The rows below fall into families. The same turns and mirrors carry the whole set onto itself and the rows of a family onto each other. For each named row, which other rows are in its family? Write them in the order they are listed.
These 20 rows form 4 families of 5 rows each.
rizo: [ 46 -11  21 -60  -1  20 -23 -29 -43  41]
fezo: [ 61   1  19 -15  24 -11  -5  11 -17  31]
Babet: [ 46  10  13 -47   3  52  23 -20 -37  -1]
Gim: [ 50  -3  49 -45  15  30 -37  36 -17  -2]
lidi: [ 38  28  28 -53  -4   5 -45 -35 -47   9]
zovig: [ 52  16  17 -52  11   4 -35 -47 -40  13]
kezor: [ 21  30  35 -42  14  54   8 -15 -56  13]
tomop: [ 29  23  29 -29  12  62   4   0 -58  31]
mik: [ 53   6  34  -5  -3 -15 -30   0 -36  43]
Modu: [ 76  11  25  -9 -39  41 -14  -4 -40 -12]
tibu: [ 57 -26  62   0   7  28 -21  18 -25  21]
peros: [ 59  15  26   8 -26  53 -14  -3 -46 -14]
Luset: [ 34   6  61   4 -20  44 -27  -8 -45 -17]
fof: [ 62  -7  66 -30   0  29 -40  29 -23   1]
sonen: [ 52  27  68   0  18  23 -34  24 -23   6]
pom: [ 65 -23  32 -27   6 -14  -7 -19 -15  17]
Vuser: [ 53  25  30 -14  -1  52 -22  -5 -25 -40]
tefip: [ 29  -2  23 -52  34  18 -13 -42 -28   4]
vafun: [ 72  25  14  -8  28  -4  -4  -1 -20  27]
biv: [ 35  29  39 -10  15  49  10 -41 -47  -6]

Same family as kezor: fezo, zovig, peros, fof
Same family as tomop: Gim, lidi, Modu, vafun

The rows below fall into families. The same turns and mirrors carry the whole set onto itself and the rows of a family onto each other. For each named row, which other rows are in its family? Write them in the order they are listed.
These 32 rows form 4 families of 8 rows each.
mibal: [ 13  -5  -3  16 -19  23   9   9   3  46  27 -22 -21  -6 -24 -33  17 -25
 -22  15  19]
gevob: [ 16   3   8  35 -21  10   9  20 -44 -26  -6  33  -5  14   2  10   8  30
  -9   6  -1]
sem: [-10  -9 -18 -19  12   5  -8 -24 -26  -6 -39  -8 -14 -24 -17  13 -19  29
  -2  17 -15]
Zam: [-22  11 -24  19  -8   8   3   7   0  -7   7  22 -18  41 -11  -4 -31  47
 -11  -2  17]
Gimo: [ 25  42 -21  18 -18 -12  11  26 -18  -2  10  -8 -12  10   5  14   3  21
   7 -25  39]
mava: [ 17   8  -3  25  -4  30  -9   2   5  22  51  -6  -9  21  -8 -35   5 -31
   6   4  11]
kime: [ -4   1 -23 -10   3   5 -22 -18 -34 -35 -13  19   7 -13   5  14 -14  22
  21  15 -19]
Difu: [  5 -16 -23 -24  33  -5  14 -14   1  -1 -20 -21  -9  22 -11 -27  25  21
 -32  20 -32]
vunul: [  3 -15  11  31  -6  26   7   6 -25 -27  20  32 -12  24   1 -23 -22  29
 -17  -1   8]
gokiz: [ -1   5   7  -1  -8  18   2  19 -28 -38  -5  29  -5 -11   8  16  -5  30
  16  35 -12]
kuz: [ -9  -8   8 -31  -5   1  -8 -12  34  25  -1 -25   6 -48 -20  -3  21  -8
  21   8   5]
zev: [ 13  -3  -8  15  13   7  22  -1  22  32   9 -19 -20   9 -44 -43   7   0
 -27  -5  25]
Mep: [ 12  -1   0   4 -25  21 -13   4 -10   3   7   5  28  -3  -9   0 -21  12
  47 -29  34]
Mekim: [  3 -20  11 -36  22  12  17 -12   7  29   5 -29  25  -8 -16  -5  28 -24
  17 -16 -11]
tufav: [-11 -23  22 -25   9  10   7  20  21   2   5  11   5   8   2 -23  35  18
 -24  44 -30]
taf: [-18  -2   3 -25  14  23 -21 -10 -11 -15   0   5   6  12  22  24 -21  21
  33  -8 -28]
bubaz: [ 18  35 -11  13  -7   8 -13  28   1  26  22 -11  -3  23   5  22 -14   2
  30 -34  12]
Gon: [ 19 -22  -2   9 -31 -12 -14  -8  13  31  22 -23  -4 -29 -15 -37  27 -12
 -21  -7  17]
sisu: [-15 -36 -22 -29  -3 -15   2  18   8 -20 -27 -11  16 -31 -17  -1  -8  39
  -5   7   7]
rav: [  3  10  31  16 -28  15  22   0   1  20  49  24   2  24   8 -13  35  -1
   2 -10  10]
koga: [ 19   8  -2  18 -28 -15   6   6  -2  -7  12  -7  -1 -19   2   8  -4  26
  18 -52  37]
Veg: [-35 -24   1 -15  13   5  25 -15  10   5  16   5 -20  -3 -19 -17  16   5
 -41  32 -18]
zilu: [  2  12 -14  -6 -17 -18  13  11  28  18  12 -25  14   9 -18 -39   9  -2
 -35 -33  30]
vem: [ 36  35  -9  16   1  25   2  10  10  23  30  -9  17  24 -12  10   9 -29
  13  -3   6]
vezu: [-11 -24   7 -16  12  11  17  15 -14  -2   1  20   6  24  10  33  16  44
  33  11 -26]
Zag: [-13 -22 -20 -23   8  -8  -6  12  -2   9 -18 -30  -8   2  -6 -13  -9  73
 -21  -8  -2]
Bipar: [ 11 -17   0 -41  -8 -23  -3   6  18   9  -2 -20   1  -9   7 -17  56 -16
  -6  -3 -31]
fisof: [-18 -20 -40 -20  13  -8  -8  -7 -29   4 -27 -17 -30  10  -3 -19  -3  34
 -15   6 -23]
bako: [ 23  15  -7  35 -14  -4   9  38 -17  -5   9   5   1  16  10  10  -8  59
  -8   2  17]
fov: [ 22  21  21   9   6   4  21  12  28   3  27  12   7  31   7   4  26 -29
  18 -20  -6]
Zut: [  6 -13 -20 -31 -21 -17 -12   9  22  25  20 -30   4 -41   3 -22  33  -8
  -6  17  -3]
raz: [  5 -31 -14 -25   7  -4  -7  13   5  19  -4 -12  12  13   3 -17  39   8
 -21  23 -57]

Same family as kuz: vunul, zev, tufav, taf, koga, Zag, fov
Same family as gevob: mibal, Gimo, kime, vem, fisof, Zut, raz
Same family as Mekim: Zam, Mep, sisu, rav, Veg, zilu, vezu

The rows below fall into families. The same turns and mirrors carry the whole set onto itself and the rows of a family onto each other. For each named row, which other rows are in its family? Write them in the order they are listed.
These 18 rows form 3 families of 6 rows each.
kur: [-22 -43 -13   3 -15  12 -24 -14  13   5  48   7  -8  25  -9  -9  38  -5
  29  35 -15  22  17  -8  11  -5 -11 -24 -25  -6  27 -22 -24   6  13  -6
  23   5 -10]
tapu: [ 14 -29   1  -7 -28  12  -1   6  33 -16   1  15 -18  19  14 -33  30  -7
  26  17 -31 -18 -16  -7   7  24  18   3  36 -22  37  43  33 -16  -7  29
   8  18 -38]
Liri: [ -4  12  14  10   5  -3 -15  16  -9  42  -1 -27   2   8  19  23 -16  -4
  11   3  36  -1  -8  19   5 -18 -34  18  -8   3 -41   1 -20  15   9 -30
 -18  -4   6]
bisi: [ -9 -29 -16 -17  16   1  37  -1   9   0   1 -20  21 -22   2   2  26  -1
 -23  -6   7  -2   7 -18  30  19  36   1  -5  19  53   8 -19 -28  12   2
  24   9  28]
mugag: [ 16 -10  37  12 -29   4   4  20 -12  16  -4 -30  15  -2  17  21  -9  10
  -2  25  -3  -5 -32  -2  10  14   5  17  39 -29  -7   5  31 -20   3  26
 -30  -1   1]
Rofas: [  6  20 -20  14  24  10  29  -7 -33  18  41  -2 -18  11  -4  -2 -47 -21
  20  19  -8  -9  29 -15 -15  39 -11 -20   3   5  37   1  -5 -12 -10   7
  20 -16   8]
Fipe: [  0 -33  -3   7 -19  17  19  -3  -6  -9  36  -6   3   2  -3  -5   9  -1
   8  37 -36   5  -2 -27   4  37  18 -17  19 -15  57  -7  19 -33   5  37
  13  -2   1]
Bolil: [ 17  33  18   9  -6   0  -5   8 -30  49  19 -20 -15  25  -2  23 -41 -15
  12  19  22 -10   7  13  -6   4 -34   8  16 -17 -27   0   2  13 -12  -7
 -22 -12  -9]
zus: [-10  -3 -22  16  28   2   0  16  24  -7 -22   3  -5  -8  58 -31  -5  -1
  38 -13   7 -22 -22   3  -9  10 -14  12  -4  27  -2  50 -11  -4  11 -19
  18   6  -8]
vef: [ 26   1  26 -36 -31  -5  -1   4   2  49  10 -16  -8  29 -38  27  24 -19
 -26   6  29  -5  18  12  39  -8   7  17  20 -25  -2   1  -2  12 -13  -5
 -22  12 -20]
mevo: [ 18  16 -25 -35  10  -3   1  -7  25  24   9  24 -40  39 -16 -27  12 -37
  15 -14  18 -26  36  13  13   7  -5   5   4   5  18  48 -17  20 -22 -21
  18  16 -42]
ligu: [  4 -29  30 -14 -42   1 -30   7  16  31  11 -17   3  24 -11  18  43   1
   0  23  13  13  -8  13  33 -25  -7  15   8 -29 -17 -12  -2  13   6  -7
 -22  13 -18]
Bubo: [ -8 -21 -15  -2 -11   5 -39   0  42   3  17  22 -30  34  17 -35  34 -14
  50  12  -5  -5   4   9   1 -12 -25  -3  -8  -6   0  32 -11  22   0 -18
  16  17 -44]
nulov: [ 11 -21 -15 -30   4  -3  19   9  46  -8 -27   3  -2  -1  15 -23  41 -13
  -6 -24   9 -28  -6   0  32  16  33  19  16   9  36  59   0 -14  -3  -2
  17  27 -20]
det: [ 18  28 -17   9  17   7  19   9  -5   5   1  11 -30  14  25 -29 -41 -20
  36   2  -9 -36   2  -2 -21  37 -11   2  28   3  16  56  18  -8 -18  11
  11  -3 -25]
kan: [-29 -15 -24  23  31   7   3   0  -5   5  18 -13   9 -12  33  -6 -10   2
  25   7   6   7   1 -10  -5   7 -18  -9 -32  30  13  -5 -36  -3  23 -21
  27  -7  25]
vivu: [ 15   0  26  -9  -4  -4  25  22  -7  25 -25 -40  26 -14  13  27  -2   3
 -29  -8  26 -14 -25   2  27  12  14  31  28  -5  -3  17   7 -17   7   5
 -22   6  17]
sozet: [  7  -2 -23 -33  10   2  21 -19   2  30  38   1 -20  23 -42   2  18 -33
 -12   2  16  -2  51  -6  27  12  13 -13 -15   7  47  -4 -31   5 -10 -13
  26   5  -4]

Same family as bisi: kur, Rofas, Fipe, kan, sozet
Same family as Bubo: tapu, zus, mevo, nulov, det
Same family as Bolil: Liri, mugag, vef, ligu, vivu

The rows below fall into families. The same turns and mirrors carry the whole set onto itself and the rows of a family onto each other. For each named row, which other rows are in its family? Write them in the order they are listed.
These 18 rows form 3 families of 6 rows each.
tumud: [-12   4  10  -2 -10  18   1 -13 -16  -3  13  24  26  61  54   0  -4  32
 -18   9   0]
Patu: [-20   9   0   1  -5 -24   1 -22 -12  -7 -18  26   5  49  31 -20 -11  35
 -24   5  -1]
Loz: [-14 -24 -15   4  15 -12 -30  32 -36   3  12 -19 -12 -15  -8  15  49  18
 -33   6  10]
gep: [-33  -4  21 -31  -9  -1 -31 -24  -2 -18   9  20  11  -6 -27  -8  32  38
 -32  26   0]
doz: [-51  -9 -11 -24 -38   2 -11  10 -53 -21   9 -21  11   6  56  -3  -9  40
 -48 -16 -17]
namop: [-43 -22  21 -14 -62  -1 -12   6 -12  21  65   1   1 -22  16 -14 -18  53
 -16  -5  17]
Sudat: [ -1 -19   5  39  -2 -20  -6  19 -30  24  43  16 -20  -2   2 -10  -9  27
  18  -6  26]
Ser: [-49 -20  26  -9 -24  14  -5  26 -24  18  90   0   1   6  -2 -27 -11  41
 -32 -16   1]
Rekeg: [-29  14  25 -51   6  25  -6 -12   4 -18  26  12   4  22 -12  -6  24  23
 -40   1  10]
derer: [-14 -33  -2  27  18   5  -7  15 -20  40  57  12  13  23   2 -15   9  15
  16  10  17]
fumu: [-35 -32 -11  24   1 -27  -1  29 -53  25  38   1   1  -2   4 -11 -22  25
  27 -10   9]
bup: [-32  -3  16 -49   7   5 -27  -7 -16 -19   1  24  15 -11 -17   8  14  31
   8  15   8]
sagu: [-43 -25  14  -7 -49  -6  -4 -12 -32  -2  66  -3  18 -21  28 -43 -19  45
  -2  -8  -1]
Lese: [-26 -33 -20 -18  26  -6 -13  13 -36   4  25 -28  -7 -39  -8  -4  36  12
 -11   0  18]
Nevo: [-37 -21 -23  -4  32   0 -11  16 -10  -1  27 -29   2  17 -16  33  30  16
 -27  11  24]
gopud: [-45 -14 -17  16 -33   5   4   1 -25 -14  52 -39   8  33  48  11  -5  31
 -51 -14   3]
Laz: [ -7  12   0  -9   3 -14  15 -33 -32 -31 -16   6   9  23  38  -6   3  21
  -8   0   2]
ges: [-40 -14 -25 -14 -43 -14  -2   9 -26  10  14 -31   2  12  63 -11   5  34
 -59 -16   3]

Same family as Ser: tumud, Rekeg, derer, Nevo, gopud
Same family as Patu: Loz, gep, namop, Sudat, ges

